Each run below is a few steps of one of 6 hidden systems, one row a step.
seq 1, N (10 x 22):
[[ 18  -5 -15  -5 -21  -8 -14  16  15  -8  -1  -6  -8  25  13 -11  -7   0
  -12   2   5   4]
 [-15   0 -11  -8  -2  -8  16   6   5   0   0  16   6  30 -15  -2  -4  16
    2 -10  19   5]
 [-24 -15  17   0   8 -17  11  -6  -2   8   8  -3 -12 -12 -10  18  12   4
    4  -9  21  11]
 [ -7  -6   7 -12  -4   6 -11   8  15   9  -1  -6 -30 -22  16   8  16   2
    0  10  -5  -8]
 [  4  -6 -15  -8 -17  11 -12  -2   3  -8 -24  21  -3   0  20   2 -14  13
    1  19   1   0]
 [ -9   4  12 -17   6   2  12 -20 -18  -3  -7  28   1  18  -1  -1 -23   4
    8   5   5   7]
 [ -9   8  26  -7  24   6   5  -1 -18   8   2   4   4 -22 -21  13  -1   5
   10  -6  -6  -3]
 [  3   3  -1  14   7   8 -13  -1  -7   5  -9 -18   6 -29  18  -2   7 -17
   11   6 -20  -8]
 [ 26  10 -10   7 -14  20  -9 -14  -1 -11  -3   6   9  12  13 -12  -5 -11
  -17   7 -16 -10]
 [ 14   8   0  -2  -6  -8   9   3 -16 -13   9   0  24  19 -20 -12 -21   6
   -1 -10  -6   8]]
seq 2, N, 10 rows:
[[ 30   0  12  -4   7   0   2  -1 -11 -10  14   8   0   4  -2  -5 -19  -7
   -4  23 -21  -6]
 [  7  27 -10   4  23   2 -11  14   1  -7  -6   2  22   0 -22  -5 -12  -6
   12  -4  -8   1]
 [ -1   5   2  21  10  11   4  -7 -11   3  -5 -24  18  10   7   3   9 -19
    4 -21   8   7]
 [ 10  -3   6   6 -19  -3  -5  -1  -4   8  20 -14  -3   1   1 -14  13  -1
  -28 -20 -12 -13]
 [  9  -9 -25   6 -19 -16  13  15  15 -12  16  -8  13  -1  -9 -11   1  11
    2  10 -13   1]
 [  9  -7  -9  10  15 -15   5   3  19 -10   8   1  -8  26  -8  10   0 -14
    0  14  23  11]
 [-15  11  10 -18   2   2 -14  13  14   6  -5  -7 -18   9  -8   7   8   5
   -1 -25  20  12]
 [-23 -21  -4  -1 -14   0   9   9  -8  14 -12  -6  -2  -4  19   3  12  18
    7 -11   8  -5]
 [ -8 -16   1  -3 -15 -11   2 -25   5   2   6  26 -21 -10  10   0   1   4
  -13  20  -2  -7]
 [  5   7   8 -27   2  10   3   4   9 -18  -3  12 -11  -8 -10  12 -16  13
   13  24  -3  14]]
seq 3, A, 10 rows:
[[  6   0   0  10   0  -3 -26  14  13   2   1  -6  -6  -9 -16  12  16   1
  -22 -16  15  -1]
 [-10  -8 -15  -5 -27  -2   2   3  11   1  -2 -21  -8   4  29 -14   8   1
    6  -6  -4   5]
 [  2 -15  -3  -6  -9   1  11   0   3  -3   2  32  -6  18  -9   8  -3  22
  -17  12  12  -7]
 [-19   0  14 -22   4 -27  -1   2   2   2   8  -3 -17  -8  -7  -2 -14   4
   19  -3   6  19]
 [-10  -1  10  -2  22  23   2   8   3  12 -12   3 -13 -11   4  21  20   1
    6   6   6 -12]
 [ -6   0   5   0 -17  -5 -30 -19 -13   3 -19  10  -6 -17  21  -5 -12  -1
   -8  -6   0   4]
 [  0   3   5 -14  -6  24  31 -15 -13  -6   2  10   9   6   5  -5  -6  10
   11  12 -20  -6]
 [ 13  -4  12  10  21 -17  -7   5 -18  -3   3  15  12 -10 -22   8 -18   0
    1   9  -2  -2]
 [ -3  24  -1   3  20   8  -1  -6   9   1   3 -21   2  -6   4  -7   8 -28
   20  -1 -13   3]
 [ 22  -1  -7  21  -6  22 -12   5 -10  -7 -14  -2  20   4   2  10   5  -1
  -19  -7   5  -3]]
seq 4, G:
[[ 19   9   6   9  10  29   4 -22   4  -5   4  10  -3   6  -1  10  12 -17
  -19  13  -6 -13]
 [ 17   9  -1  -6 -15  -4 -21  15 -11 -10  -5 -13  14  -7   3 -15 -22   4
    4  -7 -17   8]
 [ -5   6 -17  14  17   3  27   2   0   6   8  -3  21  20  -5 -10   8  -9
   15  -1  -6 -13]
 [ 12   2   2  16  -3 -13 -17 -12   8 -10  12  -3   2 -11 -20   6   3 -13
  -22  -8   9  12]
 [  5   0   1 -13 -10   7  10  19   9   0   9 -36  -9   8  16  -9   9  -3
   12  -6  -9   4]
 [  1 -11 -26  17  -2 -14  -9  15   9   7  -6  16   6   9  -4  -2   5   8
  -14   0  11 -16]
 [-16   1   6 -16 -17 -14   8 -23   9  -9  11   0 -14   8  -2  -3  -7  -1
    3  -6  13  27]
 [  9 -17  17  -6   7  12   8  27  -5   4   3  -4  -8   3  -8  23  11  18
   -7   2   8  -8]
 [-26  -1  -4  -4   1 -22 -22  -3   3  16 -13  11 -14 -21  13  -6  -5   0
   10  -1   1  -3]
 [ -2   1   3 -10 -10  34  19 -25   1 -10  -7  19  -5   9   6  13   5   6
   -5  11   5   2]]
seq 5, X:
[[ -5  12  18  -9   5  32  -1 -14  -3  11  -6   5 -14  12   6   7  14  -4
  -14 -15   6 -10]
 [ -3 -12   6   1 -22  -9 -14   4 -25   5  -9  -1  12 -25   9  -8  -9  17
   -4 -12 -13  -4]
 [  0   0  -9   9  11   0  25 -19   5  -1  16   9   3  -5   1  -8   4 -13
   11  26 -20 -13]
 [ 28  12   4   4   8  10 -17   6   4 -19  -2   4   7  -1 -22  15 -10  -5
  -12   7   4  10]
 [ -5  14   4  -5  11   3  -3  13  -8   9  -5 -27   4  16  14 -14  -3 -12
   20 -20  -5   3]
 [ -4  -9 -16  25 -10   2   0  -3  -3  11  -3   7  13   1  -1  -2  18   7
  -23 -13   6 -19]
 [  6 -10   3  -3 -24 -18   9 -13   5 -14  25 -15  -3 -11  -3  -9  -4  -3
   -3   5 -11  16]
 [ 18  -2  -7  -8  16   8  11  32  16  -3   7   3  -5  15  -9   7   3   6
    8  22  -5 -12]
 [-14   9 -12   3   4 -17 -22   3   8  -3 -18   2   3   8  -2   2 -12  -5
    9 -14  24  22]
 [-15  -5  17 -10  -6  19  19 -15  -6  11   6  -4 -13  16   9   5  17   3
   -9 -18  11  -1]]
seq 6, L:
[[  1 -10 -14  11  -7 -15   4   8 -10   4   5   6  19 -21  -1 -15  -5  11
    6  11 -26 -18]
 [ 12   5 -12  14  17  -8   4 -15  13 -17   7   9   5   5 -13   5  -8 -20
    5  23   4  11]
 [ 18  16  15 -15   6  22  -9  17   1 -11  -4 -19  -3  18  -5   8  -5  -4
    1 -11   6  15]
 [-15   2 -10   7  -5  -1  -5  17 -11  19 -10 -13  15   5  12 -17   6   5
    6 -28  -5 -13]
 [ -5 -10 -13  21 -16 -13   9 -28   7   0  16   8   3  -8  -6  -4  15  -5
  -21   0   2  -5]
 [ 24 -10   7 -12  -9  -3   9  12  13 -18  22  -9 -14  -1  -9   6  -5   5
   -4  22  -7   9]
 [ -7   9 -11 -12  19  -5  -9  32  10   6 -14   3  -4  16   1  -3  -9   4
   22   3   5  -3]
 [-27   7  -1   2  -2   7  -4 -22   1   6 -15   8  -4   7   2   7   9  -5
   -4 -23  26  11]
 [  1 -17  25  -7 -20   6  11 -10 -17   6  14  -6 -11  -9   7   5   9  11
  -18  -8  -6  -5]
 [  2  -9  -7  -1   4 -18  -3  13   2   5   4  14  -1 -21  -2  -9  -7   8
    8  22 -21 -19]]
seq 7, L (10 x 22):
[[  8  13  19  -9 -14   3 -10 -20 -15   1   9   8  -1   0  -3 -14  -8  -1
  -21 -17 -15  -4]
 [  2  -6  -8   8   2   3  20  15  -9  -5   7  -9  27 -20 -13   0   2  11
   17   6 -21  -5]
 [ 16  -1  -9  25  20 -17 -15  -2   8  -3   1  -3   1   7   4   1  -4 -29
   -2  12   7   1]
 [ 10  24  -1 -17 -13  29  -4  -1  15 -14   1 -12  -2  11  -5  -5   4  -2
   -5 -11  -6  11]
 [ -2 -18  -9  11 -11  -9   8  24 -17   8  -5 -11  20  16   8  -6   0  16
    2 -17   6  -5]
 [ -9   3  -5   9   3 -25   1 -17  15   9  24   8 -11  -3 -13 -12  11 -13
  -14  -5   0  -9]
 [  9  -8   2  -9 -10  15   9  12  19 -18   6 -13 -11 -13  -9  22  10  10
    2  15   4  16]
 [ -3  -7  -2  -9   6 -13 -11  19  -2  11 -14   3 -13  25  25  -7 -13   1
   11   4   7  -5]
 [-27  16  -1 -10  -4   9   1 -24   7   5  -6  28  -3   0 -15   0   6   9
   -7 -16   9  -2]
 [ -2 -26  25   0  -8  -4  15  -6 -22  -2   6 -11  -3 -15   4  17   0   8
    1   1   6  13]]
seq 8, G:
[[ 17 -10   8  -3   3  16  17   8  -4   8  12   0 -10  13  12  -3  11   0
   -8  14 -16 -26]
 [ -2   6 -19   0  -6 -19 -20   5   6  -7  -8  18   9 -19 -12  -9 -18   8
    6   8  -6   4]
 [ -3   6   6  -5  14  18  26 -13  -1  -9  -1  -8   1  23   4   9   0 -13
   17   3  11  16]
 [ 13   2  15   7   5  -3 -27  15 -12  10  -1   1   2  -7 -13   4   2   4
  -22 -19   1 -12]
 [-22   3 -13  -3 -14  -2  13 -10   6   3   2 -15   3 -16  16 -18   6  -2
   20  -3 -18   1]
 [ 27 -14  -8  18   0   7   7  -4   4 -12   5  16   3  14  -6  12   3  -2
  -22  23   6  -8]
 [ -2  15   8 -23   0 -19 -13  12   4  -5   5  -9  -8   2  -6 -12 -22   0
   16  -9  -3  18]
 [-13  -1  -7  10  16  21  18  10   1   9  -7  -5  12   7  -7  15  22   5
    7  -8  10  -9]
 [ -1  -8   8  12 -13 -22 -25 -21  -6   5   1   2 -11 -14  10  -3  -4 -11
  -20  -9   6   5]
 [  5   3   1 -24 -15  22  24   6   8  -7  12  -5  -7   7   4  -8   5  14
    4   9 -19  -5]]
seq 9, X, 10 rows:
[[ -4 -10  14 -13   1 -22  11   8 -14  10  14  15  -5  20 -14  -6 -11  16
   -7  -8   5  -6]
 [-26   4   1  -5  13  -8   4   5  14   5   4  -2  -5 -29 -21  11  13   7
   16  -3   4   6]
 [  6 -11   6   3   0  15 -12  -8   7  -5 -15  -5 -21  -9  23  21   8 -12
   -2  17  13   8]
 [  3   9   3 -22 -17   9 -13  -6  -8   2 -11  21  -9  17  17 -17 -20  11
   -8  -1  -9  -9]
 [-17   0   2  -1   7  -1  23  -8 -24   1  -4  15  26  -3 -15   0 -10  16
   16  -5  -3   0]
 [  3  -1  19  15  25  -9  -3 -13  -3   5  13  -3  -8 -20 -14  16  10 -20
   -3   6   1  -2]
 [ 14  18  -1  -7  -5  25 -21   9  13  -6  -7 -16  -6 -15   9  -3   8  -8
   -2   0 -17  -4]
 [ 11  -6 -19  13 -10   5   3   4 -16  -4 -17  -1  25  18  24 -12 -14   0
    6   2  -6  -4]
 [  2   3   0   9   2 -17  15 -17  -6   1  23  12  11  17 -22 -13  -3  -4
  -14  -9  -3  -6]
 [  6   1   9  -1   7  -1   6  22   8  -6  18 -26   3 -20 -25  11  12   3
    5  -8  -4   9]]
seq 10, Z, 10 rows:
[[  9 -17  13  -4 -10 -20  -9  20   2  -4  14 -13 -12   0 -12   9   0  11
  -14  -9  15  12]
 [-19   1 -12 -19  -3  -6   6  22  21   8   1  -5 -15  11   5  -9   6  12
   15  -3   3  -2]
 [-15 -18   1  -2 -11   2  -2 -10   7  -2 -13  21 -14  -5   2  22   5  14
   -9   4  27  11]
 [-10  -4  27 -32  -6  -4   3  -4  -9   5   4   5 -26   0  11  -1 -12   8
    7   3  -4   5]
 [-11   3   1 -10  14  17   1  12  -5   7 -17  24   2 -15  -6  10   0  20
   11  10  -6 -15]
 [-12   1   6   4   8  -4  -9 -27  -9   0 -15  10  -5 -19  16   4 -11 -16
   14  13   0   9]
 [ 19  17  17  -9   7  33   0 -11 -11  -4  -3   8   1   6   4   0  -3  -6
   -7   7 -18 -12]
 [  2   7  -6  16   6  -5  -8   4 -25   2 -11  -1  34 -13  -2 -10 -13  -1
   11 -12 -14  -5]
 [  9   9 -11  22  14   2  14 -20   5  -2  16  -4  11   7  -1  -9   9 -28
    0   9 -12  -9]
 [ 29   6   3  12  -9   1 -16   7   0 -14  10 -18  13  -5 -16   3   0  -6
  -18 -10  -5   7]]
seq 11, Z, 10 rows:
[[-21 -15 -12   6 -14 -18   7 -21  14   1   3   4 -14 -10  15   0   8  -4
    2  10   8   9]
 [ 22  -5  18 -21  -9  16   2   4   5 -13   8  10 -21   7  -4  13  -5  12
  -14  17   0   4]
 [-18   6   1 -16  10 -10  -8  23 -11   7 -19   4   6  -1  -2  -4 -19  16
   27 -10   3   5]
 [-22   2   0   6  17  14  11 -28   4   9  -7  18  -8  -1   7  10  15 -13
    4   6  10  -7]
 [ 13  -3  26  -6 -13   9 -15 -12 -16  -4   1  -3  -9 -24   4   7  -5   2
  -17  -1 -12   2]
 [  7   6 -14  -3   5   5   8  20  -9   2  -6   1  18   4  11 -18 -13   4
   23  11 -27 -16]
 [  0   7 -13  22  16  -4  -3 -23   2  -8  -5  21  16   1 -17   9  -4 -13
   -5   7  12   4]
 [ 12  12  24  -5   2   8   1  -7  -6  -6  15 -28  -3   3  -2  -2   1 -19
   -2 -15  -7  13]
 [  9  -1 -14  14   0   6  -6  28  -5  12  -5 -10  17   4   1  -9  10   8
   -6 -13 -10 -23]
 [ -9  -8 -24  17 -17 -25   4 -20  13  -7   9   3   5  -3   2 -12  -1  -9
   -4   4   2   9]]
seq 12, A, 10 rows:
[[  4   2  16 -15  -9  -3  13 -14   8  -1  26 -13 -23  10   7 -11   4 -12
   -5   1 -11   4]
 [  8  -2  -7  -6   2   8  -9  33   5  -2  -8   7   6 -12 -18  12   1  24
    0   5  -3  -9]
 [-18  -8 -10   7   5 -24  -3 -13   1   7  -8  -3  -7   6  24  -7  -8 -17
   17   4  11  10]
 [  3  12  17 -16  -1  33   7 -14   4  -5   2  15 -10  10 -13  13  11   8
  -18  -7   6  -2]
 [ -3 -14   8  -1 -11 -21 -11  18 -22   5  -2 -14   8 -23   6  -7 -13  13
    9 -10 -10   3]
 [ -6   4 -13   9  17   7  18 -15  14   5   5  17  -5   4   4  -2  12 -13
    5  23  -9 -20]
 [ 15   7  10  -6  -7   4 -22  -6  -2 -21  -9   3   0  -7 -10  14 -17   0
   -8   0  11  26]
 [ -3   2   6  -6   9   7  16  18 -16  13   0 -19   7  17  17 -14  -1  -1
   19 -10 -14 -13]
 [ -4   1 -12  22   3  -7  -7 -16   0   2  -2  25  14 -12 -22   4   6   3
  -19  -4   7 -10]
 [ 10  -2   7  -6 -13   0   9  -9   6 -15  16 -29  -8  -5  11  -3  -1 -14
    8   6  -8  21]]

Name the system that made each run.
seq 13 (2 x 22):
[[  6  -2   0  17  18  21   8 -16   5  -8  -8  -4   2   0   5  23  13 -20
    4  15  12   7]
 [ 18   9  14  -9 -12   0 -28   2  -8   2  -1  -1 -10   8  10 -12 -12  -3
  -21 -15  -5  -4]]

X
seq 14:
[[  3   6  -1  12  -1  12 -18  -9  -2   1 -15 -22  -3  -3  30  -1   6 -24
    2  -7   0   5]
 [ 14  -1  -8   3 -23  12   4  -7 -11   0   3  10  12  15   9 -18  -2   8
  -22  -6 -16 -19]]

X
seq 15:
[[-15  -7  -2 -14  -5 -23   5  -7  -4  10   2  15 -13  18  18 -20 -17   2
    9   5  -2  -5]
 [ -4   3   6  -9   6  14  15  -4   4 -10   2  22   3  -6 -32  20   4  20
   -5   6   9   5]]

G
seq 16 (2 x 22):
[[-23   9   1  -9 -15 -10  -6 -17   2  -7   0  -6   3 -24  -9  -1  -5   5
    9 -17   4  26]
 [ 14 -16  10   0  10  19  19  10  -6   3   1  -8  -9  19  18  12  10  -2
    0  16   0 -12]]

Z
seq 17, 2 rows:
[[ 15  -7   7   4 -15 -25 -25  -3   4  -3  13   0 -12 -14  -6  -3  -5  -4
  -25  -1  -1   3]
 [ -2  12 -10 -18   0  19  23  15  13  -6   4 -13   2   7   3  -9   4   5
   25   8 -17   1]]

X
seq 18:
[[  8 -17  23 -11 -14  -6  -2   2 -19  -2   4  14  -5   1 -12  11 -11  24
  -20  -5   9   4]
 [-19   4  -6  -9  15 -18  11  10   6   9   6   0  -2 -13  -3 -12  -4   0
   30  10 -15  -6]]

N
seq 19, 2 rows:
[[-11  -9   4  13   7 -14  29 -24  -6  -4  18   7  11  -1 -20   7   3  -3
    2   1   9   9]
 [ 16   2  21  -8  12   2 -12  16  13  -2  16 -13 -23 -14 -14  14  10  -6
   -9   6  -2   0]]

X
seq 20, 2 rows:
[[ -8 -18   4   5  14 -13  23   9 -14  18   9   2   1   3   7  -4   4   3
   12   8 -10 -22]
 [ -2   8  -6   9   1  -2 -19 -20  20  -7   2  15  -8 -28 -13   9   8  -8
  -13  12   1   1]]

N
seq 21, 2 rows:
[[ -7  -7  -9   5  12  21  11   1   4   2 -18  -5  -2  -4  21  13  12  -6
   19  18   1  -4]
 [  8   5  12  -3  -7   0 -23 -21 -14  -2 -11  25  -5   9   5  -2 -18   0
  -22  -5   7   1]]

A
seq 22, 2 rows:
[[-12 -14   8  -9 -15 -17  13 -14  -4 -12   5  -4  -4   1   5   4 -14   3
   12   2  12  31]
 [  3  -2  17 -13  24   7   5  17   5  12   7  11 -22   5  -8  11   9   5
   -3  12  -1 -20]]

N
seq 23, 2 rows:
[[-14  16 -10  -3  12  11 -13 -14  17   7 -15  17 -16   7  13  -1   6 -15
    4   4   7  -6]
 [ -1  -6  12 -13 -27  18   3 -15 -17 -10 -11   8   5   2   3  10  -7  19
  -13 -11  10  15]]

L
seq 24 (2 x 22):
[[ -6 -12  -1  24  14  -1  -9   1 -13  11 -16  16  10  -3  -3  17   9   3
  -10  -5  17 -13]
 [ -6   8   8  -9 -13 -10  -1 -26   7  -2  17  -9 -16 -13   9 -17  -2 -15
    1   0 -17   7]]

Z
seq 25, 2 rows:
[[ 12   1  10   4   7  -4  -3  21  -4   7  14  -8   5  13 -24   1   8   6
  -19 -21   5 -10]
 [-17  -5 -22  13  -8 -23   4  10  13   5   7 -23   8 -11   1 -13  12  -2
   12 -13  -1   4]]

N
seq 26, 2 rows:
[[ -8  17  -7  -8 -10  10  12 -23  -8  -3   1  24  16  14 -11 -17  -8   9
   -7 -11 -10  -6]
 [  7 -14  13   9   5 -14  20   4 -15 -10  17 -13  15 -13 -20  11  -5   3
    8   3  -1  14]]

A
seq 27:
[[  4  20 -14   4   9   9 -17  -5   0   3 -14  29  13   5 -10  -9  -7   0
   -8  -1  -6 -19]
 [ -3   5  12   6  -3   4  13 -18 -21  -9   4 -19  22  -4  -4   2  -5  -8
    9 -17  -1  21]]

X
seq 28 (2 x 22):
[[  2  20   5 -29  -9  25   8 -11  19 -11   7   9 -17  10  -5  -2   1   3
   -3   7  -8   3]
 [  8 -16  -1   9   3  -5  -7  26 -21  -4 -20  -4  21  -1   2  13 -15  14
   10  -2  11   7]]

G
